128 stands for zero in the data rows.
Here are some points, each followed by its number:
[103  34  93 169  73 210 105 121 140 156 115 191 147  93  95 102 165 163
 101] 0
[143 119  48 130 136  91 115 158 117 147  59  90 178 161  91  71  44 134
 100] 1
[121 153 117 103 226 122  23 138 101  75 168 190  84 147  24 235  75 154
  78] 2
[179 109 123 149  96  56 191 124 155 131 122 114 199 174 107  80 159 139
 130] 3
[150 145 180  63 129 121 135  97  75 127 174 147  59 130 210 139 125 113
 140] 4
[132 123 178 177  82 146 142 160 195  95 142 119 124 102 135  38  93 169
 144] 5
[169 143 166 105 117  97 149 102 101 137 182 159 113 163 139 101 141 105
 120] 6
[158 143  39  94 127 125 108 153 143 160 105  83 170 125 122  52  33 128
 142] 7
[146 128  51 129 136 106 116 162 117 149  67  92 178 175  87  75  55 143
  99] 8
[148 127  56 113 130  96 116 127 139 180  41  56 160 143 139  92  68 150
 138] 9
[155 169  95 119 120 110 112 116 133 163  99  93 163 165 121  93  94 172
 131] 10
[144 112 168  92 130 107 117  98  40  90 192 187  57 139 168 118  84  78
 102] 11
[ 91  35 139 168  91 200  81  46  84 157 156 144 105 142 122 180 204 114
 122] 12
[100  62 143 206  75 196 117 135 186 123 134 132 140  68 110  75 110 147
 124] 13
[ 78 111 167 164 156 114 180 148  96  77 129  88 123 160  92 102 132  78
  36] 14
[183 126 109  91  96 105 169 133 131  98 175 131 145 132 164  66  88 124
 157] 15
[141 137 179  64 100 122 136 103  62 111 167 188  37 148 187 101 135 118
 138] 16
[160 156 188  82 130 111 127  89  72 138 209 180  66 150 157 110 127  81
 114] 17
[147 217  93 127 136 162 151 213 142 175 137  88  96  90 145 105 121 108
 181] 18
[ 79 126 173 143 155 117 182 120 121 111 106  49 107 144 144 125 147  90
  78] 19
[ 92 101  67  80 148 134  64 128 176 163  53 126 151  99 209 154   0 121
 188] 20
[142 188  90 176 140 111 176 157 130 161  48  66  55  97 136 151 191 115
 166] 21
[ 88 130 146 111 169  90 112 143 102  93 106 148  87 164  71 148 131 147
  96] 22
[115 129 154  88 148  98 163 216 121 113 131 137 204 107 116 128 163 148
 105] 23
[140 135 191 208 114 127 127 155 220 119 175  99 161  76 103  37  69 127
 120] 24
[125 137  95 108 217  79  64  95  98  76 105 166  58 165  51 220 102 161
 103] 25
[155 215 109 118 132 159 154 198 125 164 157  99  81  95 151 101 124 103
 173] 26
[142  67  87 140 105 152 105 119 144 159  99 159 150  97 134  97 124 174
 109] 27
[130  43 106 162 124 124  88  11  87 124 113 130  84 131 139 178 181 111
 118] 28
[147 233 153 166 118 133 165 169 125 180 126  87  85 113 150 139 195 139
 172] 29
[112 114 176  90  98 182 121  84  63 126 187 178  37 132 178 142 137  90
 135] 30
[ 81 111 148 166 159  92 198  91 119  72  75  52  83 138 116 124 167  77
  63] 31
[ 81 117 129 116 186 141  51 123  90 105 144 183  74 162  38 224 117 152
 107] 32
[138 192 115 156 137 117 161 179 129 193  71  56  80  95 161 144 162 120
 174] 33
[135 191 125 146 139 116 165 184 130 188  78  61  90  92 163 148 172 124
 173] 34
[142 186  88 175 140 110 174 156 131 160  47  66  58  98 136 149 188 116
 165] 35
[178 104  92 145  69 113 237 117 165 103  92 144 224 190 152  88 151 140
 175] 36
[124 164 123  99 221 137  35 148 106  80 175 186  94 155  27 234  95 163
  79] 37
[105 160 173  58 125 109 187 226 144 136 106 123 194 121 133 125 230 188
 144] 38
[140 107 148 219 110 127 149 116 218  69 115  75 118  73 130  63  78 146
 131] 39
[119  55 118 153 106 167 111  35  93 140 134 179 144 140 156 158 153  76
 146] 40
[110  47 136 143  97 131  85  62  84 143 124 153 105 140 135 141 185 129
 127] 41
[121 152 116 104 224 122  23 138 102  75 168 190  85 145  25 233  75 154
  78] 42
[131  87 126 160 130 181  63  77  99 135 172 142 111 120 111 187 167 112
 100] 43
[106  65 135 130  86 182 111  98  97 138 146 185  87  98 141 117 142 117
 117] 44
[100  30  97 164  76 196 100 115 132 152 113 191 136  79 105 101 151 148
 103] 45
New points follow, each followed by the numbers of its two nearest points above by angle, nearest first.
[111  98 171  99  95 168 120  82  64 125 177 179  42 115 174 132 134  87
 131] 30 16
[130  67 127 158 128 183  52  58  94 130 181 151 115 124 111 190 165 112
  93] 43 12
[149 130  76 104 130  97 118 119 125 170  63  73 138 139 154  97  72 140
 138] 9 7
[163 160  33  89 128 137 114 165 149 165 103  78 176 141 116  47  35 141
 141] 7 8
[125  82 123 145 153 156  43  75  95 114 172 159 106 120  92 200 134 115
  90] 43 32
[182 109 121 149  95  55 190 124 155 131 122 116 200 174 107  81 158 142
 132] 3 36
[ 93 129 102  85 131 138  60 114 174 147 100 161 158 100 206 149  11 130
 189] 20 7
[ 92 116  60  89 156 189  36 151 189 135  95 162 161  93 162 176   0 116
 157] 20 7
[ 91 106  72  77 149 153  61 129 178 164  65 135 149 109 211 165   6 127
 190] 20 9
[116 126 152 130 145 111 175  76  96  81 115 101  54 146 147 132 159  91
  90] 31 19
[ 70 107 170 166 160  96 184 144  94  71 120  78 119 150  96 100 123  62
  35] 14 31
[119 143 111 115 212  95  84  97 100  74 114 155  58 176  55 214 124 157
  94] 25 32
[110 103 179 121  92 171 124  93  91 117 178 158  53 108 168 119 121  93
 135] 30 44
[112 145 163  76 154  91 172 227 121 113 132 124 210 111 120 136 171 148
 110] 23 38
[133 190 208  67 127 113 167 163 124 129 179 133 171 117 166 144 204 171
 142] 38 23
[131 210 162 166 123 115 167 153 121 162 122  82  88 106 150 130 180 122
 154] 29 34
[ 77 124 171  87 120 153 168 195 136 148 125 114 187  93 128 163 228 150
 141] 38 23
[157 168  89 121 113 110 118 117 137 169  91  85 170 163 126  82  93 171
 133] 10 9
[ 82 118 174 155 157 112 180 143  88  75 138  92 111 163 101 105 129  73
  41] 14 19
[115 169 153  67 132 145 214 201 155 135 114 147 236 120 157 140 198 136
 165] 38 23
[126  73 126 143 105 180 120  41  91 139 147 184 136 153 162 155 158  82
 147] 40 12
[ 67 115 132  89 122 185 125 177 155 156 107 133 173 106 145 167 154 142
 159] 38 23
[ 98 141 106  88 131 153  65 118 174 151 108 160 154 114 201 153  26 138
 187] 20 7
[148 119 149 220 107 144 148 123 224  74 125  79 119  83 127  65  86 160
 136] 39 5
[148 132 181 102 132 124 102  72  70 151 205 176  75 147 144 128 143  80
 108] 17 11
[ 77 103  69  74 124 152  69 158 180 152  47 169 152 122 182 131  27 144
 191] 20 7
[132 176 132 155 107 138 136 142 127 160 128 112 111 121 126 145 168 122
 167] 29 34
[ 92 116  60  89 156 189  36 151 189 135  95 162 161  93 162 176   0 116
 157] 20 7
[ 96 137 103  84 131 154  60 116 176 150 107 164 157 114 203 153  18 138
 188] 20 7
[142  59  91 143 102 155 105 117 144 155 105 170 149  91 135  97 130 175
 106] 27 45
[ 86 112  54  87 131 189  99 131 191 148  59 190 191 121 204 143   0  90
 208] 20 7
[161 151  47  84 127 123 114 155 138 155 113  90 159 124 131  49  28 124
 143] 7 1
